50 stands for zero in the data rows.
Some points:
[29, 45, 90, 78, 52, 67, 64, 78, 66, 49, 70, 65, 59, 40, 15, 15, 41, 50, 38, 34, 41, 24, 44, 45, 56, 45, 57, 56, 66, 43, 77, 66, 68, 32, 68, 27, 62]
[57, 58, 38, 46, 35, 56, 25, 06, 65, 64, 48, 13, 25, 62, 32, 55, 43, 56, 06, 30, 66, 67, 32, 67, 43, 35, 49, 63, 68, 31, 64, 38, 28, 41, 57, 44, 65]
[52, 14, 66, 73, 24, 41, 51, 45, 49, 46, 45, 76, 59, 68, 69, 51, 56, 19, 67, 55, 98, 31, 53, 38, 69, 70, 22, 61, 53, 65, 44, 59, 67, 45, 49, 62, 18]
[71, 65, 79, 59, 57, 53, 51, 39, 33, 68, 67, 45, 69, 62, 33, 85, 53, 61, 64, 56, 56, 31, 57, 31, 51, 43, 63, 53, 31, 30, 44, 72, 23, 31, 62, 86, 34]
[39, 39, 48, 31, 47, 21, 06, 55, 84, 57, 51, 57, 32, 71, 36, 67, 26, 85, 49, 60, 50, 99, 35, 52, 56, 49, 72, 63, 41, 62, 08, 29, 39, 55, 67, 47, 56]
[63, 47, 20, 45, 67, 15, 68, 73, 49, 80, 27, 77, 37, 48, 62, 23, 42, 41, 15, 48, 59, 18, 19, 26, 72, 35, 38, 39, 40, 39, 66, 67, 33, 46, 57, 26, 37]
[27, 53, 39, 55, 53, 63, 62, 67, 37, 26, 34, 52, 54, 45, 99, 67, 53, 61, 58, 15, 48, 50, 65, 55, 24, 28, 64, 58, 56, 51, 45, 42, 36, 48, 58, 40, 65]
[59, 34, 39, 51, 37, 66, 43, 86, 31, 44, 64, 23, 41, 37, 67, 66, 58, 55, 37, 65, 52, 77, 53, 64, 63, 64, 52, 25, 74, 37, 30, 95, 59, 47, 63, 61, 58]
[25, 35, 26, 52, 48, 27, 28, 53, 30, 29, 47, 25, 68, 40, 27, 60, 30, 52, 56, 35, 31, 28, 63, 53, 61, 49, 31, 72, 53, 66, 57, 64, 69, 53, 64, 53, 67]
[67, 33, 54, 56, 52, 46, 33, 60, 56, 59, 35, 52, 28, 29, 31, 46, 85, 47, 37, 32, 53, 37, 69, 66, 38, 60, 46, 50, 41, 62, 45, 18, 23, 58, 74, 73, 71]
[60, 40, 44, 53, 13, 66, 41, 35, 49, 59, 14, 43, 39, 61, 38, 33, 44, 11, 66, 37, 32, 55, 57, 51, 70, 34, 52, 61, 44, 54, 43, 71, 99, 69, 41, 71, 51]
[51, 70, 41, 72, 99, 63, 36, 59, 54, 54, 56, 50, 33, 64, 18, 35, 38, 10, 68, 46, 39, 53, 75, 19, 58, 66, 61, 50, 60, 69, 52, 83, 14, 50, 37, 26, 42]
[45, 48, 56, 53, 49, 78, 45, 25, 46, 57, 31, 48, 57, 00, 43, 50, 75, 53, 72, 45, 54, 52, 00, 35, 42, 42, 43, 52, 56, 43, 07, 56, 35, 47, 44, 29, 70]
[44, 57, 77, 35, 60, 22, 34, 45, 42, 35, 23, 52, 04, 37, 71, 46, 80, 27, 74, 45, 46, 70, 29, 58, 52, 73, 58, 52, 17, 26, 56, 46, 17, 38, 45, 45, 59]
[43, 61, 31, 49, 59, 43, 49, 34, 25, 54, 94, 79, 27, 60, 56, 28, 55, 34, 34, 46, 42, 37, 75, 44, 33, 71, 53, 45, 30, 40, 44, 52, 95, 50, 48, 34, 53]
[14, 66, 38, 49, 52, 21, 63, 31, 60, 57, 40, 35, 19, 34, 65, 51, 46, 74, 58, 79, 68, 69, 63, 53, 31, 33, 48, 64, 70, 74, 57, 48, 45, 45, 62, 69, 53]
[47, 52, 57, 61, 37, 33, 85, 45, 63, 36, 54, 41, 28, 64, 54, 60, 54, 11, 14, 52, 53, 52, 52, 31, 53, 32, 69, 13, 62, 20, 32, 28, 41, 45, 48, 76, 47]
[47, 47, 62, 24, 44, 89, 50, 53, 61, 55, 30, 76, 67, 43, 30, 99, 54, 48, 48, 57, 71, 62, 87, 61, 48, 46, 67, 49, 30, 46, 68, 33, 75, 51, 46, 22, 37]
[49, 47, 57, 60, 72, 09, 67, 62, 32, 53, 62, 57, 70, 68, 30, 13, 99, 39, 61, 43, 54, 70, 45, 74, 53, 40, 65, 49, 88, 71, 55, 37, 67, 41, 57, 52, 30]
[91, 35, 77, 49, 75, 48, 83, 36, 30, 58, 56, 78, 32, 46, 34, 49, 17, 11, 58, 42, 43, 66, 55, 37, 27, 36, 41, 45, 49, 50, 61, 42, 57, 61, 71, 47, 50]
[41, 56, 64, 12, 34, 81, 68, 49, 52, 42, 51, 55, 61, 60, 48, 46, 24, 38, 53, 60, 41, 07, 14, 76, 32, 51, 66, 45, 59, 78, 50, 68, 45, 42, 35, 59, 37]
[70, 50, 71, 20, 55, 50, 49, 61, 79, 57, 90, 09, 49, 53, 68, 38, 72, 48, 57, 36, 54, 19, 50, 67, 57, 29, 27, 54, 32, 52, 31, 53, 59, 64, 45, 30, 53]
[38, 62, 21, 51, 17, 77, 49, 55, 57, 52, 62, 82, 23, 38, 46, 63, 36, 94, 71, 57, 33, 57, 55, 64, 78, 50, 41, 32, 48, 43, 33, 20, 02, 48, 65, 52, 45]
[39, 61, 43, 28, 32, 89, 82, 77, 53, 52, 50, 36, 70, 92, 28, 31, 48, 44, 36, 19, 54, 83, 39, 50, 44, 65, 20, 53, 30, 65, 56, 26, 34, 41, 36, 64, 59]
[49, 21, 35, 62, 33, 63, 55, 69, 36, 47, 38, 37, 60, 84, 37, 65, 73, 67, 44, 85, 44, 29, 37, 20, 05, 52, 40, 40, 37, 35, 61, 51, 53, 55, 43, 55, 44]
[58, 36, 47, 18, 80, 47, 45, 42, 53, 35, 38, 45, 47, 62, 48, 49, 51, 70, 50, 34, 23, 26, 71, 29, 69, 66, 46, 52, 81, 29, 32, 42, 71, 39, 48, 43, 33]
[53, 64, 47, 69, 68, 49, 16, 44, 04, 66, 78, 36, 58, 27, 66, 41, 31, 46, 42, 43, 60, 66, 39, 46, 49, 65, 64, 30, 61, 44, 61, 00, 57, 85, 56, 52, 46]
[56, 56, 43, 40, 00, 19, 46, 56, 45, 72, 68, 34, 54, 24, 61, 44, 55, 64, 60, 72, 33, 63, 62, 49, 65, 45, 59, 70, 52, 72, 61, 21, 40, 28, 25, 54, 66]
[45, 48, 45, 67, 52, 40, 29, 47, 86, 48, 50, 39, 72, 28, 56, 77, 39, 60, 52, 57, 26, 51, 63, 71, 44, 44, 30, 25, 56, 19, 62, 55, 44, 58, 15, 66, 38]
[53, 37, 61, 64, 80, 86, 61, 12, 37, 63, 22, 42, 51, 53, 81, 34, 49, 82, 46, 61, 42, 52, 64, 63, 49, 63, 58, 22, 16, 87, 52, 66, 62, 62, 40, 45, 49]
[73, 96, 56, 77, 66, 50, 25, 61, 43, 20, 51, 53, 50, 54, 54, 78, 56, 59, 46, 57, 58, 53, 29, 53, 57, 39, 32, 24, 35, 79, 55, 45, 97, 26, 51, 58, 62]
[49, 42, 37, 59, 70, 60, 77, 58, 68, 61, 59, 68, 62, 53, 54, 99, 40, 49, 52, 73, 44, 52, 51, 62, 49, 76, 54, 79, 65, 45, 38, 64, 79, 73, 32, 02, 58]
[45, 57, 55, 57, 40, 41, 99, 53, 42, 36, 53, 23, 53, 33, 34, 58, 39, 75, 56, 44, 63, 49, 58, 49, 51, 58, 54, 68, 37, 49, 69, 82, 64, 76, 38, 55, 15]
[33, 57, 53, 18, 49, 48, 37, 35, 69, 28, 64, 61, 81, 56, 76, 49, 63, 55, 28, 61, 52, 63, 41, 25, 55, 36, 31, 63, 75, 64, 84, 67, 10, 62, 55, 62, 60]
[59, 78, 57, 61, 38, 27, 30, 55, 32, 36, 34, 70, 80, 61, 55, 00, 31, 55, 60, 78, 67, 37, 66, 61, 45, 59, 53, 58, 50, 29, 19, 34, 29, 51, 49, 29, 48]
[59, 32, 27, 47, 54, 46, 45, 41, 82, 45, 45, 68, 80, 48, 79, 26, 45, 48, 67, 39, 51, 37, 41, 57, 50, 52, 76, 65, 37, 28, 79, 69, 63, 37, 50, 85, 65]
Along one direction, these points spread out more than along any other. Take the direction at right angles to it along which they spread out most. Go by this last direction. For each point below, how far along it does it lie, from 0 to 99? The average is 50, and the first point in the table lies past the average. One standard deviation of the points above along it is 16.
[59, 78, 57, 61, 38, 27, 30, 55, 32, 36, 34, 70, 80, 61, 55, 00, 31, 55, 60, 78, 67, 37, 66, 61, 45, 59, 53, 58, 50, 29, 19, 34, 29, 51, 49, 29, 48] 70
[59, 32, 27, 47, 54, 46, 45, 41, 82, 45, 45, 68, 80, 48, 79, 26, 45, 48, 67, 39, 51, 37, 41, 57, 50, 52, 76, 65, 37, 28, 79, 69, 63, 37, 50, 85, 65] 46
[67, 33, 54, 56, 52, 46, 33, 60, 56, 59, 35, 52, 28, 29, 31, 46, 85, 47, 37, 32, 53, 37, 69, 66, 38, 60, 46, 50, 41, 62, 45, 18, 23, 58, 74, 73, 71] 67
[39, 39, 48, 31, 47, 21, 06, 55, 84, 57, 51, 57, 32, 71, 36, 67, 26, 85, 49, 60, 50, 99, 35, 52, 56, 49, 72, 63, 41, 62, 08, 29, 39, 55, 67, 47, 56] 49
[27, 53, 39, 55, 53, 63, 62, 67, 37, 26, 34, 52, 54, 45, 99, 67, 53, 61, 58, 15, 48, 50, 65, 55, 24, 28, 64, 58, 56, 51, 45, 42, 36, 48, 58, 40, 65] 41
[53, 37, 61, 64, 80, 86, 61, 12, 37, 63, 22, 42, 51, 53, 81, 34, 49, 82, 46, 61, 42, 52, 64, 63, 49, 63, 58, 22, 16, 87, 52, 66, 62, 62, 40, 45, 49] 34
[53, 64, 47, 69, 68, 49, 16, 44, 04, 66, 78, 36, 58, 27, 66, 41, 31, 46, 42, 43, 60, 66, 39, 46, 49, 65, 64, 30, 61, 44, 61, 00, 57, 85, 56, 52, 46] 70
[49, 42, 37, 59, 70, 60, 77, 58, 68, 61, 59, 68, 62, 53, 54, 99, 40, 49, 52, 73, 44, 52, 51, 62, 49, 76, 54, 79, 65, 45, 38, 64, 79, 73, 32, 02, 58] 21
[73, 96, 56, 77, 66, 50, 25, 61, 43, 20, 51, 53, 50, 54, 54, 78, 56, 59, 46, 57, 58, 53, 29, 53, 57, 39, 32, 24, 35, 79, 55, 45, 97, 26, 51, 58, 62] 45
[52, 14, 66, 73, 24, 41, 51, 45, 49, 46, 45, 76, 59, 68, 69, 51, 56, 19, 67, 55, 98, 31, 53, 38, 69, 70, 22, 61, 53, 65, 44, 59, 67, 45, 49, 62, 18] 52
[63, 47, 20, 45, 67, 15, 68, 73, 49, 80, 27, 77, 37, 48, 62, 23, 42, 41, 15, 48, 59, 18, 19, 26, 72, 35, 38, 39, 40, 39, 66, 67, 33, 46, 57, 26, 37] 78
